Rotation paths and how fast each direction turns (degrees per step)
Each turn is a multiple of 5 degrees from 10 to 175, or 0.
Each row of a path follows its step; steps can be skipped.

step 0: [-.25,.01,.00,-.07,.06,-.44,-.28,-.15,-.26,.18,-.08,.24,-.26,.22,.03,.27,-.01,-.17,.14,.08,.32,.04,.14,-.27,.19,.10,-.17,.26,.20,.01,.03,.05,.03,-.11,-.19,-.10,-.05,.31,-.05,-.21,.09,.14,.01,.18,-.14,-.33,.23]
step 4: [.21,-.14,.32,.16,-.07,.28,.13,-.11,.11,.26,.22,-.01,-.04,.04,-.03,-.05,-.15,-.25,-.48,.07,.27,-.19,-.24,.02,.20,.06,.27,-.08,-.05,-.16,-.05,.23,.03,.09,.15,-.20,-.41,-.09,-.08,-.04,-.08,.19,-.03,-.34,-.22,.08,.03]
step 6: [-.05,-.30,.00,.15,-.16,-.04,.18,.03,.06,.20,.07,-.18,.21,.02,.17,.05,.18,-.17,-.09,-.17,.08,.34,-.01,.26,.63,.16,.15,.10,.08,-.37,-.19,.26,-.09,-.20,.01,.16,.06,.10,.02,-.13,-.15,.30,-.07,-.13,.08,.22,.09]
step 7: [-.23,-.05,.27,.15,.08,.02,-.12,-.22,-.07,.19,.13,.07,-.26,.02,.26,.10,-.25,-.14,-.33,.12,.21,-.07,-.31,-.30,.05,-.09,.17,-.09,.09,-.26,.12,.11,.41,.15,.14,-.03,-.35,.14,.12,.05,-.07,-.13,.06,-.12,.13,-.24,.31]
step 14: [.26,-.23,.31,.17,.03,-.04,-.14,-.02,.13,.48,-.30,-.05,-.10,.14,-.21,-.10,-.07,-.10,-.22,-.14,.15,-.06,-.35,.04,.19,-.18,.07,.32,.08,-.31,-.11,.01,-.17,-.12,.06,.00,.03,-.21,.07,.05,.13,.09,-.14,-.25,-.12,-.24,.36]
step 15: [-.30,.14,.12,-.01,.24,-.09,-.41,.02,-.44,.02,.03,.19,-.13,.08,.25,.23,-.23,-.33,.09,-.01,.12,.16,-.10,.22,.26,.24,-.28,.16,.20,.20,.09,.06,.02,.10,-.05,-.06,-.05,.06,.17,.01,.05,.18,.27,-.03,.26,.07,.25]
step 17: [.01,.13,.55,.22,.12,-.20,-.24,.10,.05,.18,-.08,.05,-.22,.24,.00,.08,-.13,-.14,-.05,.16,.01,-.23,-.09,-.18,.20,.02,-.06,.22,.12,.02,.00,.20,.30,-.03,.13,-.15,-.05,-.13,.02,-.12,.28,.03,.09,-.02,-.42,-.15,.46]
step 18: [.13,.21,-.02,-.41,.09,.02,.10,.08,-.37,.01,.17,.11,.17,.24,.27,.18,-.01,-.34,.02,-.14,.09,-.08,-.01,.25,.14,.36,.02,.01,.32,-.17,.01,.22,-.25,.06,-.13,-.05,-.06,.10,-.02,-.24,-.03,.23,.31,.05,.07,.37,.07]
step 19: [-.01,-.24,.40,.07,-.13,-.16,.31,-.22,.01,.24,-.05,-.16,-.10,.24,.01,-.15,.06,-.09,-.23,.20,.43,-.17,.26,.11,.00,.04,.33,.06,.19,-.29,.04,-.05,.18,-.25,.04,-.01,-.17,.02,.04,.12,.06,.26,-.29,-.21,-.14,-.04,.16]
step 20: [-.27,.16,.22,.12,.02,-.32,.02,-.15,.16,.10,.22,.15,.01,.11,.07,.13,.05,-.24,-.13,.10,-.01,-.04,-.21,.02,.36,.20,.06,-.03,.09,.26,-.07,.31,.20,.25,-.13,-.30,-.08,-.16,.04,-.35,.10,.09,.51,.16,-.01,-.06,.19]
step 21: [.22,.12,-.01,-.28,-.07,.22,.10,-.04,-.02,.37,.01,-.15,.17,.15,.14,-.11,.04,-.16,-.29,.07,.11,.01,-.14,.24,.18,.01,.21,-.08,.06,-.54,-.05,-.08,-.28,.04,.01,-.06,-.09,.19,.25,-.23,-.42,.30,.04,-.15,.06,.19,.08]
[-.06,-.02,.08,-.08,-.02,-.04,-.06,.00,.10,-.09,-.05,.09,-.01,.08,-.01,-.03,.00,-.04,.02,.04,.05,.00,.01,-.03,.02,.03,-.13,-.04,.03,.07,.00,.08,.00,.02,-.02,.04,-.03,.00,.04,-.01,-.08,-.11,.00,.06,.06,.00,.01] : 145
[-.02,.07,.01,-.04,-.02,-.01,-.09,.10,.00,.02,-.02,.02,.06,.00,.00,-.08,-.03,.01,.00,-.13,.04,-.08,.01,.03,-.01,-.03,-.01,.05,.00,-.09,-.05,.07,.01,.00,-.10,.01,-.01,.05,-.10,-.05,.08,-.05,-.08,-.01,-.04,.04,-.06] : 85
[-.02,-.02,.01,-.09,.05,.05,.03,-.01,-.08,.07,-.04,-.04,-.01,-.02,-.02,-.08,.00,-.05,.01,.00,.05,-.02,.00,.00,-.01,-.02,.05,-.10,.04,.00,.13,-.08,.00,.08,-.01,.06,-.06,.07,.07,.04,.02,-.06,.00,.07,-.05,.04,-.08] : 130
[-.05,.04,-.07,-.02,-.05,.02,-.05,-.02,-.03,-.02,-.05,-.06,.12,-.05,-.01,.07,-.01,-.03,.00,.04,-.04,.05,.01,-.08,.01,.00,-.04,-.05,.11,.03,.06,.02,.00,.01,-.13,.00,.00,-.05,-.06,-.06,.06,.08,.06,.07,.05,.03,.01] : 145
[-.01,.04,-.07,-.07,.01,.03,.02,-.04,-.08,.00,.02,-.01,.03,-.03,.02,.02,-.10,-.02,.05,-.02,.06,.06,.12,.06,.03,.03,-.05,.04,.02,.02,-.08,.00,.03,-.04,-.01,.04,.08,.07,.09,.02,-.08,.06,-.11,.02,.00,.04,.03] : 115
[-.03,.01,-.01,-.09,-.08,-.05,.01,-.06,-.02,.01,-.05,.03,.04,.05,.00,.05,-.03,.03,-.07,-.06,.07,-.04,-.09,-.12,-.11,-.08,.04,.03,-.01,-.05,.03,-.05,-.05,-.07,.02,-.04,.09,.05,.04,.00,-.06,.00,.01,.02,-.01,-.01,.05] : 155
[-.01,.00,.01,-.07,.06,-.02,-.09,-.03,-.03,.00,-.01,.02,-.01,.00,.00,-.04,-.08,.03,.06,.03,.00,-.06,-.01,-.06,.04,.03,.08,.04,-.08,.01,.06,.03,.17,-.03,-.03,.03,.03,-.08,.01,.03,-.02,.07,.04,-.04,.00,-.11,-.05] : 145
[.07,-.04,-.01,-.07,.00,.09,-.05,-.02,.08,-.01,-.02,-.04,.05,.01,.04,-.07,.05,-.04,.04,.02,.05,.07,-.05,-.04,-.02,-.03,.07,-.07,.01,.00,-.03,.01,-.01,-.05,.06,.00,-.05,-.09,-.01,-.01,.02,.06,-.16,-.05,-.01,.02,.06] : 145
